These points lie on a tree of bent strands in 15 dimensions: the strands fork, and no path loops back.
k_271: [ -1 -27  -4  -7  -8   7  13  -8   2  11   0   5  14  -6   6]
k_322: [  7  40  10   1 -23  11 -50 -15  12  22   7   1 -24 -35 -28]
k_48: [-34   2  -8  17  27   1   5  -2  -3  -6  -3  22   8  16  -3]
k_417: [-13 -12  -6  14  12  14   6 -14 -19 -14  12  12  15   2   5]
k_186: [-11 -11  -6  15  15  14   5 -14 -18 -15  10  10  13   1   8]
k_833: [ 41  11  -4 -21  21 -18   4   7   1  10  -4 -39 -27   5 -12]
k_956: [-19 -12  -2  11   9  15   9 -13 -17 -10   9  20  17   5  -1]
k_846: [ 21  14  12  -2 -36 -10  15  25 -19 -21 -30  10   7  25   4]
k_545: [ 19  13   0 -11 -24  -2 -28   8   0  23   2  -6 -32 -13 -29]
k_352: [ 40  10  -3 -21  23 -18   4   7   1  10  -4 -40 -26   5 -13]
k_269: [ -2  43   7  -2 -25  26 -52 -18  19  21   7   4 -21 -49 -33]
k_714: [ 15  22   6  -2 -24  -1 -38   0   2  24   3  -2 -33 -22 -29]
k_828: [ -7   2   7  -3  -3 -33  19   4  12 -33 -19  12  10  20  15]
k_388: [ 10  29   3   7 -32  -7  23  47 -13  11 -23   3  24  14   0]
k_37: [-34   2 -13  18  27  -3   5  -1   0  -5   2  17  10  17   1]
k_961: [  0 -27  -4  -8  -9   7  12  -7   3  13  -1   5  13  -5   7]
k_368: [-42  -3   3  11  -3 -28 -12  13  12 -20   8   2  22  11   6]
k_177: [ 28 -18   4  17  27  27  23 -14  -5  -1  18   2 -30   2  51]
k_876: [-38  -6  -7   8  15 -25  12  -8  19 -14  10  13  12   9  19]
k_107: [-32  -4 -11  11  14 -18  13  -7  14  -8  16   9  16  13  18]
k_570: [-35   8   6   4  -9 -16 -26  22  17 -24  11 -14  27  10  -8]
k_307: [-25  -7   1  12  15  11   8  -9 -12  -9  -1  26  11  10  -3]
k_734: [ 28  14   1 -10  34 -23  11   8  -5  12 -13 -41 -22  -1 -10]
k_894: [-24  16  12  -7  -5  -7 -34  26  28 -24  11 -24  26   4 -22]
k_491: [ 15  10  11  -5  31 -27   7  12 -13  12 -25 -32  -9  -3 -10]
k_62: [ -8  12  -1  -2 -20  36 -32 -22  18  11   5   2 -11 -48 -27]
k_408: [ 35  13  -3 -14  30 -21   9   7  -2  11  -8 -41 -26   1 -11]
k_429: [-30  -2  -2  14  22   7   5  -6  -8  -8  -5  26   7  13  -5]
k_604: [ -1 -10  -3  17  22  14   6 -15 -17 -14   9   4   4  -1  20]
k_506: [ 11  30  10   1 -24   2 -44  -6   5  23   5   0 -30 -27 -28]
k_724: [ 13 -14   1  19  28  21  15 -16 -12  -8  10  -1 -12  -2  38]
k_576: [-14 -12  -7   9   7  18   4 -16 -12  -9  12  13  16  -5  -7]
k_289: [ 22  13   5  -6  34 -26  11   9  -9  13 -18 -39 -18  -2  -9]
k_783: [ 13 -33   6 -15 -19  -1   6  -4  22  26 -17  14 -13   6  23]
k_928: [ -4 -27  -5  -4  -7   8  14 -10  -4   7   3   3  16  -5   5]
k_156: [ 14 -14   1  19  29  21  16 -15 -11  -7  11  -2 -13  -2  38]
k_748: [ -9 -27  -7   3  -2  10  13 -14 -13  -1   7   4  18  -4   6]
k_299: [  1 -27  -4  -8  -9   7  12  -6   4  13  -2   5  12  -5   7]
k_816: [ 39   5  -5 -34  -6 -12  -8   9   4  11   2 -31 -18  16 -13]
k_462: [  3 -26  -2  -9 -11   7  12  -5   8  15  -3   7   9  -3   8]
k_438: [  4  16  27 -17   2  -1 -45  32  39 -20   8 -29  32  -8 -43]
k_410: [ -5  42   6  -2 -28  30 -53 -18  20  23   7   5 -22 -54 -37]
k_365: [-14 -13  -8  10   8  18   5 -15 -14 -10  12  14  17  -3  -6]
k_313: [  5 -27   0 -11 -12   5  10  -3  12  18  -7   9   5  -1  11]
k_827: [ -7 -28  -6   0  -4   9  14 -13 -10   2   5   3  18  -5   6]
k_363: [-10 -26  -7   3  -2  10  13 -14 -13  -1   6   4  18  -4   6]
k_648: [ 31 -19   4  14  25  27  23 -13  -4   0  21   3 -33   4  53]
k_530: [-45  -6   0   9   9 -33  -1   4  17 -19   3  11  13   8  12]
k_201: [  8  32   0   9 -32  -7  25  52 -11  18 -20   2  27  11   0]
k_369: [ 10 -13   0  19  28  19  14 -16 -13  -9  10  -2  -9  -3  35]
k_278: [-11  -7  -5   4   2  22  -5 -19   0  -4  10   9  10 -18 -15]
k_931: [-32   1  -2  -2   8 -35  20  -1  19 -23 -15  13   5  12  17]
k_364: [-38  -6  -7   8  15 -24  12  -8  20 -13  11  12  12   9  19]
k_167: [-34   2 -11  18  28  -1   6  -2  -1  -5  -1  20   9  17   0]
k_290: [  6 -27   1 -12 -13   5  10  -3  14  19  -8  10   2  -1  12]
k_805: [-31  -2 -15  15  17 -14  12  -5   9  -4  15   8  17  16  15]
k_341: [-32   0 -16  17  22 -10   9  -3   6  -3  11  11  16  17  10]
k_991: [-15 -13  -7  10   8  18   5 -15 -14 -10  13  14  17  -2  -5]
k_490: [-10  -7  -5   4   2  22  -5 -19   0  -4   9   9  10 -18 -16]
k_143: [ 37  -5  13  -4   9  16  -2  -4   0 -14  31   6 -45  15  62]
k_300: [-16 -15  -8  12  10  18   8 -14 -20 -12  14  15  20   2  -1]
k_10: [-16 -18  -8  10   6  16   9 -15 -19 -10  12  12  18   1   2]
k_670: [-47  -5  -4   6  19 -33   5  -3  22 -19  -1  15   7   6  14]
k_979: [  0  43   7  -2 -25  25 -52 -18  18  21   8   4 -21 -48 -33]
k_155: [ -8  23   2  -2 -27  38 -42 -21  19  16   5   3 -17 -54 -30]
k_451: [-37   1  -3  -1  10 -35  18   0  20 -21 -12  14   4  11  17]
k_351: [ 21  13   6  -6  33 -26  10  10  -9  13 -20 -37 -16  -2  -9]
k_215: [ -9  -4  -4   2  -2  25 -10 -19   5  -1   8   7   6 -24 -19]
k_31: [-31   0 -16  17  21 -10  10  -3   6  -4  13  10  17  17  12]
k_280: [ 32  13  -1 -12  32 -22  10   7  -4  12 -10 -42 -24   0 -10]
k_484: [-27  -5   1  12  17  10   7  -8 -11  -9  -2  26  10  11  -4]
k_101: [-38   5   5   7  -9 -19 -22  20  14 -23  12  -9  26  11  -4]
k_99: [ 21  11  -3 -15 -23  -3 -24   9   0  22   2  -6 -31  -9 -28]
k_183: [-13 -22  -7   8   3  12  11 -15 -17  -7   9   7  18  -1   5]
k_174: [-12  -9  -5   6   4  21  -2 -18  -5  -6  10  10  12 -13 -13]
k_843: [ 35   6  -9 -37 -12  -9  -7  10   5  12   4 -27 -13  18 -12]
k_610: [ 27   8 -10 -30 -18  -2 -13  12   3  17   3 -15 -22   4 -22]
k_690: [ 43   9  -4 -25  15 -16   1   7   2  10  -2 -38 -26   8 -13]
k_446: [ 18   6  14  -5 -27 -19  13  13  -9 -35 -26  12   5  27  10]
k_423: [-33   1 -16  18  25  -8   8  -2   3  -4   7  13  14  18   6]
k_342: [-32   1 -16  18  23  -9   8  -2   4  -3  10  11  15  18   9]
k_599: [-33  11   7   1  -9 -13 -28  23  19 -24  12 -17  27   9 -12]
k_667: [ 17  19   4  -5 -24  -2 -34   3   1  24   2  -2 -34 -18 -29]
k_67: [ 34  13  -2 -14  31 -21   9   7  -3  11  -9 -41 -25   1 -11]
k_500: [ -9   3   5  -4  -2 -34  19   3  13 -32 -18  12   9  19  15]
k_348: [ -8 -27  -7   1  -4   9  13 -13 -10   2   5   3  18  -4   6]
k_175: [ 21  13   6  -5  34 -26  10  10  -9  12 -20 -37 -16  -3  -9]
k_959: [ -9  -3  -4   2  -2  26 -10 -20   6   0   8   7   4 -25 -19]
k_375: [ 40   5  -4 -32  -4 -13  -7   8   4  11   1 -32 -19  16 -13]
k_761: [ 28 -19   4  16  27  27  23 -14  -5  -1  18   1 -30   2  51]
k_821: [ 28   7 -11 -30 -17  -3 -12  13   4  17   4 -15 -21   6 -22]
k_315: [-14 -22  -8   9   3  12  11 -15 -17  -7   9   8  18  -1   4]
k_91: [  2  16  26 -17   3  -1 -45  32  39 -20   8 -30  31  -8 -42]
k_878: [ 17  17   3  -7 -24  -2 -33   5   1  24   2  -3 -34 -16 -29]
k_966: [  8 -12  -1  19  27  18  12 -15 -14 -10   9   0  -7  -2  32]
k_911: [-13 -23  -8   8   2  12  11 -15 -17  -7   9   8  18  -1   5]
k_598: [ 12 -33   7 -16 -19  -2   6  -4  22  26 -17  13 -14   7  23]
k_485: [ 38  12  -3 -18  27 -19   8   7   0  11  -6 -41 -26   3 -12]
k_358: [  3 -27  -1 -10 -11   5  11  -5   9  16  -4   8   8  -3   9]
k_211: [ -8 -27  -7   1  -3   9  14 -14 -11   1   6   3  18  -4   6]
k_132: [ -8  27   2  -2 -28  37 -46 -20  19  19   5   4 -20 -56 -32]
k_193: [ 10   4  13 -10  25 -26   1  20 -15   7 -30 -20   2  -4 -17]
k_249: [ 12  26   4   5 -32  -7  22  43 -14   6 -24   4  21  16   1]
k_461: [ 12 -32   6 -15 -19  -1   6  -3  22  25 -16  13 -12   7  23]
k_955: [ 11  28   3   7 -32  -7  22  45 -14   9 -23   3  22  15   0]
k_613: [ -5 -27  -6  -3  -6   8  14 -11  -5   6   4   3  17  -6   6]
k_404: [ 34 -18   6  12  21  26  21 -11  -2  -1  24   5 -37   7  56]
k_784: [-15 -17  -8  11   7  16   9 -15 -19 -10  12  12  18   2   1]
k_612: [ -9  36   4  -1 -30  35 -51 -19  20  23   6   5 -24 -58 -36]
k_75: [ 11   7  13  -7  27 -28   3  17 -15  10 -30 -25  -2  -4 -13]
k_963: [ 21  13  13  -3 -37 -11  14  25 -20 -22 -31  10   6  25   5]
k_114: [ 14 -34   7 -16 -20  -3   5  -4  23  28 -18  13 -16   7  24]
k_182: [-43  -4   2  11  -1 -29  -9  11  12 -19   6   4  20  10   9]
k_696: [-15 -14  -7  13  11  16   7 -14 -19 -13  13  14  17   2   2]
k_236: [ 10  31   1   8 -32  -7  24  49 -12  15 -21   3  26  13  -1]
k_841: [ 21   7  15  -5 -33 -16  12  15 -15 -34 -29  12   3  28   9]
k_454: [-45  -7   0   9   9 -33  -1   3  17 -18   3  11  14   8  12]
k_332: [ 34   6  -9 -38 -12  -9  -7  10   5  11   4 -27 -13  18 -13]
k_660: [-17 -13  -6  12   9  16   8 -14 -19 -12  12  17  18   4  -1]
k_419: [ 13  29   9   1 -24   2 -43  -5   5  24   5  -1 -31 -26 -28]
k_712: [ 14  25   7  -1 -24   1 -41  -2   3  24   4  -1 -32 -24 -29]
k_124: [ 36  -4  13  -5   8  15  -2  -3   0 -14  32   6 -45  15  62]
k_814: [ 24   9  14  -6 -38 -12  12  18 -21 -32 -32  11   1  28   7]
k_898: [ 11  29   2   7 -32  -7  23  47 -13  11 -22   3  24  14   0]
k_527: [ 23   8  15  -6 -37 -13  12  17 -19 -34 -31  12   2  29   7]
k_113: [ -8   3  -2  -1 -12  32 -22 -22  14   6   6   3  -3 -38 -24]
k_285: [ -5 -11  -4  16  19  14   5 -14 -17 -14   9   6   8   0  16]
k_616: [ 18  19   9   0 -35  -9  18  32 -18 -10 -29   8  12  22   3]

Start at the first point of each line and follow the strands to each of the others. Where do the paths split? Write each fork as brackets around the two groups it separates, the group with the point that comes earlier in the line first. The first line is answered.
k_48 k_156 k_269 k_570 k_955 -> ((k_156 k_269) (k_570 k_955))
k_101 k_963 k_894 k_604 k_313 -> ((k_963 (k_604 k_313)) k_894)
k_113 k_269 k_966 k_527 k_368 -> (k_269 (k_966 (k_527 k_368)))
k_342 k_278 k_101 k_461 k_451 -> ((k_278 k_461) (k_101 k_451))
k_404 k_211 k_963 k_124 k_599 -> ((k_211 (k_963 k_599)) k_124)
k_928 k_201 k_461 k_215 k_438 -> (((k_201 k_438) k_215) k_461)
k_613 k_461 k_963 k_91 k_604 -> (k_461 ((k_963 k_91) k_604))
k_828 k_155 k_963 k_114 k_368 -> (((k_155 k_114) k_368) k_963)
k_500 k_368 k_966 k_249 k_598 -> ((k_368 (k_966 k_598)) k_249)
k_724 k_761 k_610 k_931 k_454 -> (k_761 (k_610 (k_931 k_454)))
k_841 k_155 k_143 k_438 k_898 -> (((k_155 k_143) k_438) k_898)
k_113 k_928 k_963 k_570 k_132 -> ((k_928 (k_963 k_570)) k_132)
k_805 k_124 k_616 k_612 k_368 -> ((k_124 k_612) (k_616 k_368))
k_761 k_570 k_616 k_506 k_124 -> (((k_570 k_616) k_506) k_124)
k_446 k_612 k_814 k_368 k_363 -> (((k_612 k_363) k_368) k_814)
k_368 k_201 k_783 k_894 k_113 -> ((k_201 (k_783 k_113)) k_894)
k_423 k_500 k_368 k_215 k_124 -> ((k_500 k_368) (k_215 k_124))
k_841 k_846 k_979 k_598 k_599 -> (k_846 ((k_979 k_598) k_599))
